First come named turns, each shown by rows before and after it. For each pair of rows after them, which turns, in which order, take the first row to the second? The first pair is done for you.
turn Liri:
[ -4 -50   9  12  10 -24 -12  -8  -4] => [  8 -46  28  16  13  -9  10   9   0]
[ -1   1  -4   0   3  -9 -22  -9   3] => [ -3 -11   1  -1   4 -14 -11 -12  -4]
[17 17  5 -2  3  8 -9 12 18] => [  8  13  -8  -5   1  -1 -25   0  15]
turn sab:
[  5  10   5   1   7   8 -39  15 -16] => [  3  18  16   1  -4  20   1  27 -25]
[ -9   0  -3   0 -19  -4  18  -3 -12] => [-10 -13  -5   1  -9 -16  -2 -12 -10]
[ 12   1  24  15  12  13 -36  19  27] => [11 11 37 15 -4 28  3 32 19]
[-16   0 -17  -7 -13  -5  13 -12 -17] => [-15  -5 -20  -6  -7 -11  -3 -19 -14]
turn lis:
[  4  33  -8   9 -25  12  25  26   5] => [ -9  24 -37   3 -21 -12 -23  -1   4]
[  8  16   6   3   8   6 -26  14  14] => [ -4  23   7  -4 -17  11  15  15  -6]
[ 18  20 -18  -4   3   1  -2  23  -1] => [ 11  19 -23  -9  -3  -1   4  18  -8]
turn dazu:
[  9 -18  13  10  12  -7  -8   5   4] => [  8 -19  13   9  11  -9  -7   4   4]
[-19  -7 -11  -5  -4 -12  -1  -6  -5] => [-15  -6   1  -3  -6  -4  18   3  -5]
[-1  6  3  0 -3  6 10  5 -6] => [ 3 12 -3  1 -1  7 -2  5 -1]
Now pairs of rows:
Between the rows of a pair lie two turns.
[ -6  35  -9   1 -18  18   5  17  -8] => [-18   5 -26  -6  -9 -14 -24 -13 -13] | lis Liri
[ 16 -18  13   1  11  -8   8  -2   2] => [  9 -19   2  -2  10 -18  -2 -12  -2] | lis lis
[ 11  -2  -1  13  10  -3 -13  13   9] => [ -6   9 -16   3 -15  -5   9   4 -11] | sab lis
[ 14  15   2  -6  -3 -12 -16  19   8] => [  3  16 -10 -11 -12 -19 -13   8  -1] | lis lis
[ 14  38  -6   7  -3  28 -13   5  27] => [ -8  36 -30  -4 -21  13 -10 -14   7] | lis dazu
[ 18   3  -2  -9   0   6  22  -6 -21] => [ 27 -11   5  -4  19   0   8  -8  -9] | sab lis
[-3  8  0 -5 -7 11 14  6 -6] => [-10 -10  -9  -7   1  -6  -4 -11  -7] | lis Liri
[ 9 -6  8 -4  0  8 11  0  9] => [ -3  -4 -12 -10  -8  -3  -3 -12   4] | lis sab
[ -1  11 -16  -6  18  -3 -27 -10   2] => [15 -1 20  1 28  9  9  5  6] | Liri lis
[  8   4  11   2  17  11 -15  11  28] => [ -6  28  -5  -5 -11  22   9  14  11] | lis dazu
[ 7  3  2  6  8 -3 -6  1  3] => [-2  9 -5  0 -4 -3  3  0 -3] | sab lis
[-16  11  -9   3 -17   4   3 -16  -7] => [ -4   6  -4  10   1   3 -26 -14   9] | dazu lis
[-22  17  -1   4 -20  -5  37 -11 -10] => [  6 -18  24  17  26 -17  -6 -12  20] | sab lis
[ -8  18 -10  -3 -14   5   8   0  -9] => [-2 19  0  1 -9 11 11  9 -2] | lis sab
[ -3  16 -15  -5   0  -4 -38   0   2] => [18 -5 28  4 18  6 -6 19 10] | Liri lis
[  2   2   1   7 -10   2  21  10  -5] => [  1  16 -12   7 -10   7  -1   9   2] | Liri Liri
[ -8   5 -38   0  -5 -26 -23 -24  -9] => [ 26 -26  14  18  33 -17 -10  -4  14] | Liri lis
[ -2   5 -13  -7 -11 -25  23  -3 -10] => [  5  -1 -16  -2   7 -32 -13  -5   5] | Liri lis
[ 12  17 -10  -6   7   2 -17  22  22] => [17  7  9 -5  9  3 12 30 21] | dazu lis
[-13 -20 -14  -5 -18   7  25  -5 -13] => [-10 -38  -6  -3  -3  -3  15  -8  -7] | sab Liri
[ -2 -22   1  -6  -3 -17  15 -18 -17] => [ 13 -19  19  -1   5  -5  24  -3  -7] | lis lis
[-13  -6 -26   6 -17  -3   4   1 -14] => [ 6  6 -7 18 -3 19  3 24  6] | lis sab
[  9 -10  10  -3  14 -14 -41 -12  11] => [-19  -2  -9 -17 -22 -20  -4 -24 -22] | lis lis
[16 15 12 10  1 38 20 33  9] => [-21  11 -30 -11 -29  10  21   1 -25] | lis dazu
[ -4 -38   2  -8 -12 -18  34 -41 -35] => [45 -3 38 20 24 30  4 15 19] | sab lis
[13 15 12  9 12 12 -7 14  9] => [  0  -7  -5   0  13 -14 -27 -12   0] | dazu Liri
[ -7   2 -20 -10   0 -15 -11 -10  -4] => [ 13   3  -1   0  17   0 -15   7  15] | lis Liri
[ 22 -14  12  15  35  -4 -30  -2  25] => [ 14 -22  31   6  11   3  47   4  -2] | dazu lis
[15 -5 17 12 24 -1 -9  6 16] => [  8  -4   4   9  22  -8 -24  -3  14] | Liri Liri
[17  5 19 13 25  7 34 16 -3] => [ 16  -6  -1  12  41 -12 -23  -4   8] | lis lis
[-25 -29  17  -9 -13 -14  33 -14 -22] => [-36 -12 -19 -12 -19 -23 -17 -27 -19] | dazu lis
[ 18 -29  11   3  31  -9 -39  -2   9] => [  2   4 -24  -4   8  -3 -57  -5   4] | sab dazu
[ 15 -15  19   4   0   1  24  -9  -2] => [  7 -11  14   2  -9   3  30  -9 -10] | lis dazu
[ 3 -8 10  5 22 -6 -2  3 11] => [-13 -10  -9  -4  11 -18  -6 -10  -2] | lis lis
[-10  14 -30  -3  -8   4 -32  -9   2] => [10 -9 25  8  5 20 28 15  3] | lis sab
[  0 -17 -12  -3  -6  -8 -19 -15  -3] => [ -2 -11  -3  -5 -19   3  18  -6 -14] | lis lis
[-20   6  -7 -15 -29  -3  28  -1 -20] => [ -9 -13  14 -10 -14  -4  39   0 -16] | sab dazu
[ 20   3 -16  -2   6  -7 -17  -4  -5] => [ 27  10  -8   1   6   3 -11   5   0] | lis dazu
[  5   8  11  10 -11   4   5  12  -2] => [ -1 -13   7   5  -8 -13   1  -4 -11] | sab lis
[ 15  36   9  16 -24  30  13  18   0] => [ -5 -35   1   3  -8 -30  -6 -34 -22] | sab lis
[14 17 13  5  5 13 11 18  9] => [ -1   0 -16  -4   7 -16 -27 -13   4] | dazu dazu
[ 17 -11  28   4  19  13 -13  21  17] => [ -1  19  10  -7 -18  26  22  26  -6] | lis dazu
[ 12 -30  19   8  24  -9  -9  -4   9] => [  2 -26  -2   3  18 -19 -24 -18   3] | lis sab
[ -7   8  -8 -22   6  13 -27  -1  17] => [-14 -25   0 -27   7  -4  -6 -16   2] | Liri Liri
[ 4  4  3  5  2 -1 -9  5  8] => [-7  4 -7 -1 -9 -4  1 -1 -1] | sab lis
[  9   4  12  17  16  10 -37  -2  11] => [  2  18   1  14   4  16 -38   0   9] | sab dazu
[-2  0 -9  0  0 23 14  0  3] => [ -2 -12 -15   0  11  11  -9 -12   8] | sab sab
[ 11   1  12  -5  11  13 -14  11   8] => [-10   0  -6 -17 -12   5   8  -5 -15] | sab lis
[  2  17  -8  -5 -15   9   9  19  -2] => [  0 -23  -5  -5   3 -21 -11  -5  -3] | sab lis
[14 -6 23  1  1 -1 13  6  1] => [  2  -6  12  -7 -14  -8  22  -4 -12] | lis Liri
[ 21  13   4  11   4  15 -15   6  13] => [  4  13 -19   1  -8  -1 -27 -14   0] | lis lis
[ 21  -9  30  10  19   8 -11  20  25] => [20 -9 34 10 18  9  2 22 19] | sab sab
[ 16   9  -2  13  10  22 -26  17  15] => [ -4 -32   3   0  -5  -5  27  -8 -20] | lis sab
[-1 10  6  4 -5 10 15  9 -2] => [  7   6   5   9  10   6 -11   7  12] | lis lis
[-18  35 -20  -9 -36  14  10   2 -11] => [  1  27 -14   3  -2   9 -47   4  19] | dazu lis
[ -9 -36  -1  11  19 -30 -27 -24 -17] => [-20 -27   3   5 -11 -19  31 -16 -39] | lis lis
[ 15  16   1   0  13  14 -12  11  15] => [-12   3 -20 -15  -9  -7   6 -16 -12] | sab lis
[  1  13   6   6 -19  25   4  25   1] => [  4   7   1   9  -4  14 -32  19  13] | lis lis
[  5 -17   8  12  23   0 -32   2   8] => [  0 -14  22   8   0  12  30  11 -11] | Liri lis
[  2  34   2   0   6  26 -14  17  19] => [-23  30 -24 -15 -19   7  -2  -8  -5] | lis Liri
[-15   5 -21   2 -19  -1 -17 -11  -7] => [-10  -8   4   2 -22   2  23  -3 -16] | Liri dazu
[  3 -12  -7   0  11 -15 -29 -12   3] => [18 15 12  7  6 16 -2 17 14] | lis Liri
[ -1  20  -9  -7 -16  10   6   1  -4] => [  8  18  -8  -2  -1   9 -19   3   9] | dazu lis
[ -7 -14  -9  -6   6 -22 -10 -15  -6] => [ -6  -6   1  -6  -6 -10  27  -4 -16] | lis lis
[-23   7 -22  -3   1  -7 -14  -4  -1] => [ -9  -2  -7   3  19  -4 -24   3  14] | lis dazu
[18 21 13 10 -5 14  0 22  3] => [  6  31  -4   5 -16  11   0  15  -5] | Liri lis
[-10  -1  -1  -1 -19   2  26  -7 -12] => [ -4 -25   1   3   5 -16  -7 -20  -1] | lis Liri
[  5   7   0  13   9   4 -10  18  15] => [-10   5 -21   5  -2  -8 -18   3   5] | lis lis
[12 -4 24  7 11 17 13 17  8] => [-18  -9 -17 -10 -10 -13  -7 -18 -14] | lis sab
[-1 -3  3  0  9 -1 -8 -4 -5] => [ -4  -2   0  -2   2  -3   2  -6 -10] | lis lis
[ 14  17  17   9 -12   2  18   8  20] => [ -2  31  -8   1 -28  -3   4  -1  12] | Liri lis
[-16   0  -6  -1  -1 -15   6  -8  -7] => [-16  17 -11   1  -6  -5   4  -1  -5] | sab sab
[  8  -8  -3  16  17  -7 -24 -10  23] => [-18  -3 -23   2 -12 -15   2 -25  -4] | lis lis
[ 14   4  26   8   6  14   6   3 -15] => [  0   9  11   0 -11   9  14  -6 -30] | lis dazu
[ -5 -12  12 -10 -21   0  41  -2 -31] => [-14  -1 -27 -13 -15 -18 -32 -22 -21] | Liri lis
[  2  26  -5  -7 -10  -3   9  -7 -16] => [19 27 12  1  3  7  7  7 -3] | lis lis
[ 0 -5  8  5  2  0 15  3  2] => [ -9   5 -11   1  -1  -4  -8  -5   0] | lis sab
[ 8  4 13  0 -6 12 24 15 -5] => [ -9  -6  -8  -8 -15  -6  17  -5 -19] | lis dazu
[ -6  -6  -3  -2  -8   0  18   2 -12] => [ 1 12 -4  1 -8 14 10 11 -2] | Liri Liri
[ 7 -4 22  3 -1 19 39 11  4] => [-21  10 -32 -10 -19  -6 -12 -20  -6] | lis sab
[ -9 -30  -5  -2  24 -11 -30 -17 -11] => [ 10 -25  18   7  37   7 -20   5   5] | lis sab
[ 2 19 21 10 11 33  4 44 20] => [-22  12 -26  -3   6  -2 -51   7  10] | Liri Liri
[-18 -11 -28  -8  12  -7 -14 -14  -8] => [  1  18 -16   3  17  22 -15  14  12] | sab lis
[  9   5  10  -1  -2   6 -13  14  18] => [ 8 11 10 -3 -5  7 -8 18 16] | sab Liri
[ -7   1 -26   2  -2 -19   0  -9 -33] => [  7  19  -4   9  -3   9  28  20 -23] | dazu dazu
[-17  -3 -10 -10  -7 -21 -17 -12 -12] => [  2 -21  20  -1  16 -17 -15  -1   2] | Liri lis
[  4   2   4  -9   1   7 -10   5  11] => [ -3 -11   4 -13  -4  -1   6  -3  -1] | lis sab
[ 21  -8  16  -2   7  -4 -11   4   3] => [  9 -17   4  -8  -1 -15  -9 -10  -7] | lis sab
[ 22   0  14   9  18  -8 -25  16  14] => [15 -3 25  5  0 -4 30 19 -7] | dazu lis
[-16   4 -14 -15 -19  -3  14 -14 -32] => [ -3  25  -4  -8 -20  19  21   7 -21] | dazu Liri
[-18 -13 -16 -15   0 -19  -8 -19 -13] => [  1 -29   9  -5  24 -16 -11 -10   0] | Liri lis
[ 15 -22  20   2   3 -23 -27  -2  10] => [ -7 -19   2 -10 -23 -30  -7 -17 -15] | lis lis
[-25  26 -33  -5 -32   3  26  -1 -16] => [-16  42 -32   1 -29  16  14  12  -4] | dazu dazu
[ 15 -27  27   8  11  11  18   5  -3] => [ 19  -2   4  12  16  17 -32   7  16] | Liri dazu
[  7  -9   4  -9  24 -14 -37 -12  -1] => [19 27 19 -2  8 23  1 19  4] | lis Liri
[  8 -31   4  14  -7  -5  41   3 -10] => [-13 -11 -39   5 -23 -16   4 -15 -17] | Liri lis
[29  5 25  8 -1 17 12 19  5] => [  9  22   0  -3 -28  16  22  11 -14] | dazu lis
[ -7  -6 -11   3   4 -13 -14   1   4] => [  1 -15   3   7  10 -10  -1   8   9] | dazu lis
[ -4  18 -33   1  -1 -14 -34 -24   7] => [ 25 -10  15  16  32  -8 -18  -7  26] | dazu lis
[  8 -24   3   5  22 -14 -15 -10  12] => [  2 -27  12   1  10 -10  26  -7  -3] | dazu lis
[-13 -37  -7 -18  -8 -21   7 -25 -19] => [10  5 23 -4 -9 28 37 23 -2] | dazu Liri
[-15 -15 -18  -8  -8 -25   0 -33 -17] => [  2  -8  15   1 -10   3  48  -3 -15] | lis lis
[-12 -15 -19  -9  -8 -13  -2 -15   6] => [  1   1   5  -2 -10  10  30  10  13] | dazu dazu
[-10 -28   0  -6  -4 -18  15 -31 -15] => [11 14 19  8 -5 26 31 10  6] | dazu Liri
[ -7  -7  -5 -21  19 -22 -33 -22  13] => [  7 -26  28 -14  28 -14   4 -10  13] | dazu lis
[ 13 -13  30  11  -4  -8  21  -1   1] => [  4  -5  20   5 -18  -7  32  -3  -8] | lis dazu
